Each row has a name. After each piece below comes the name of the row it's from, unless a question asks for something else. Each question is about the rows just above it. Places in a row count from 1.

Ruk: [105 107 142 130 169 170]
lekup: [124 146 151 123 146 181]
Sesa: [121 161 139 123 156 185]
Bito: [ 99 187 134 115 141 177]
teg: [ 76 127 135  82 106 162]
Zasen: [ 55 124 129 132 145 145]
Bek: [ 77 120 132 135 158 158]
butop: [ 75 113 127 124 148 159]
vuvo: [127 155 144 122 166 186]
Fave: [ 93 141 159 126 156 131]
Where in the named rows is [82]?  teg, 4
Row and place of [76] in the named rows:  teg, 1
[170] is at row and place  Ruk, 6
Row and place of [155] in the named rows:  vuvo, 2
Where in the named rows is [187]?  Bito, 2

nesi: [129 128 128 125 131 128 128 127 132 128 128 128 128 128 128 127 124 128
 120 128 132 140 128 130 129 128 128 131 129 128 129 128 128 131 119 130
 138 160 168 171 171 176 171 183 169 171 171 171]
fura: [115 128 129 123 130 128 128 128 126 127 127 127 129 127 128 128 128 127
 139 155 168 179 178 185 172 171 172 168 168 172 173 171 171 172 179 171
 171 171 169 172 179 171 172 175 173 171 171 172]
sano: [122 127 128 126 130 128 128 129 136 152 167 172 171 172 172 172 171 169
 172 172 169 147 171 170 171 171 172 174 172 171 174 171 171 172 184 172
 175 171 169 171 175 173 172 162 169 171 172 172]
voka: [125 153 166 171 174 172 172 171 171 171 173 171 171 172 172 172 171 173
 168 171 168 163 176 167 172 171 171 171 173 171 171 172 171 171 179 171
 174 172 169 172 177 174 172 176 173 171 172 171]
gose: [133 127 132 128 131 127 128 127 126 128 128 128 129 128 128 128 129 130
 126 128 125 123 135 143 126 128 127 128 131 128 127 130 132 151 173 171
 167 171 173 172 180 166 171 179 170 172 172 171]
Rovug: [139 138 160 172 169 172 173 171 177 172 171 172 173 172 171 172 174 172
 173 171 168 168 176 179 173 172 172 169 171 171 171 172 172 170 171 171
 173 171 172 171 168 168 172 155 169 172 172 171]
Fevif: [170 128 127 131 132 128 127 129 130 128 128 129 128 128 128 129 129 128
 118 128 137 124 127 137 126 128 128 130 122 128 128 129 136 155 161 171
 166 171 169 171 185 167 172 169 169 171 171 171]
[122 127 128 126 130 128 128 129 136 152 167 172 171 172 172 172 171 169
 172 172 169 147 171 170 171 171 172 174 172 171 174 171 171 172 184 172
 175 171 169 171 175 173 172 162 169 171 172 172]  sano
Which row holds [115 128 129 123 130 128 128 128 126 127 127 127 129 127 128 128 128 127
 139 155 168 179 178 185 172 171 172 168 168 172 173 171 171 172 179 171
 171 171 169 172 179 171 172 175 173 171 171 172]?  fura

Tugib: [127 148 130 135 169 158 163 150 131 128 165 165 162 151 157 157 170 147
 121 157 158 134 163 131 124 133 161 160 160 122 135 132 169 123 122 138
 124 137 159 151 165 160 166 125 122 165 126 128 161 155]
Tipu: [141 148 120 118 138 156 113 176 123 121 153 116 118 169 164 128 102  99
 175 130 153 139 118 120 139 140 150 126 166 179 143 120 145 170 143 144
 125 129 119 165 121 118 144 162 141 144 127 117 152 165]
Lamu: [149 150 169 104 102 123 147 180 126 169 138 126 157 129 156 158 160  87
 122 168 167  95 113 138 155 149 125 169 153 115 133 105 105 125 125 121
 149 188 127 166  98 149 133 172 128 119 160 189 125 126]
Gafa: [155 132 161 123 117 131 157 166 128 165 150 159 152 128 161 160 159 115
 127 161 133 121 154 135 160 135 126 159 156 124 127 122 119 126 156 148
 135 170 133 139 120 131 116 133 125 124 161 168 126 130]
Nafis: [143 125 126 134 157 150 115 128 134 150 138 171 121 108 162 120 139 150
 153 156 148 133 155 166 127 160 116 135 147 161 168 120 170 153 124 130
 141 132 142 150 128 159 118 126 151 155 115 152 157 153]
Dabu: [167 160 151 132 137 127 161 154 124 148 168 149 133 139 158 161 142 131
 141 155 122 143 164 111 163 105 131 153 160 145 117 170 134 139 171 172
 119 122 123 112 141 114 144 121 140 129 160 137 129 131]
Vovos: [141 160 125 131 172 145 153 152 129 111 176 160 170 152 152 123 129 149
 158 155 146 150 161 116 124 118 158 165 141 167 134 129 175 162 133 139
 112 109 138 144 135 158 172 151 164 162 118 114 162 152]
Pidu: [155 113 128 139 143 132 138 146 130 160 135 133 131 125 158 129 168 180
 124 125 159 178 136 129 156 160 132 124 156 123 162 169 139 155 123 176
 155 162 134 115 140 125 140 154 122 136 160 155 131 158]
maka: [176 146 153 150 140 106 117 127 154 101 147 117 149 134 116 123 142 164
 168 126 141 115 159 129 155 104 130 137 141 179 127 159 141 174 147 164
 143 112 127 116 163 157 149 118 180 129 149 107 131 121]
bap: [164 137 155 123  82 143 111 156 161 145 102 132  87 154 149 130 119 121
 166 132 166 127 110 186 176 165 107 122 133 131 145 138  98 154 154  96
 166 179 141 150 109 120  77 175 149 105 161 169 115 171]
[141 148 120 118 138 156 113 176 123 121 153 116 118 169 164 128 102  99
 175 130 153 139 118 120 139 140 150 126 166 179 143 120 145 170 143 144
 125 129 119 165 121 118 144 162 141 144 127 117 152 165]  Tipu
[127 148 130 135 169 158 163 150 131 128 165 165 162 151 157 157 170 147
 121 157 158 134 163 131 124 133 161 160 160 122 135 132 169 123 122 138
 124 137 159 151 165 160 166 125 122 165 126 128 161 155]  Tugib

potu: [127 156  86 139]
diti: [ 79 150 161 149]
vor: [ 85 130  58 133]
Sukud: [ 83 121  53 108]
[127] is at row and place  potu, 1
Where in the named rows is [83]?  Sukud, 1

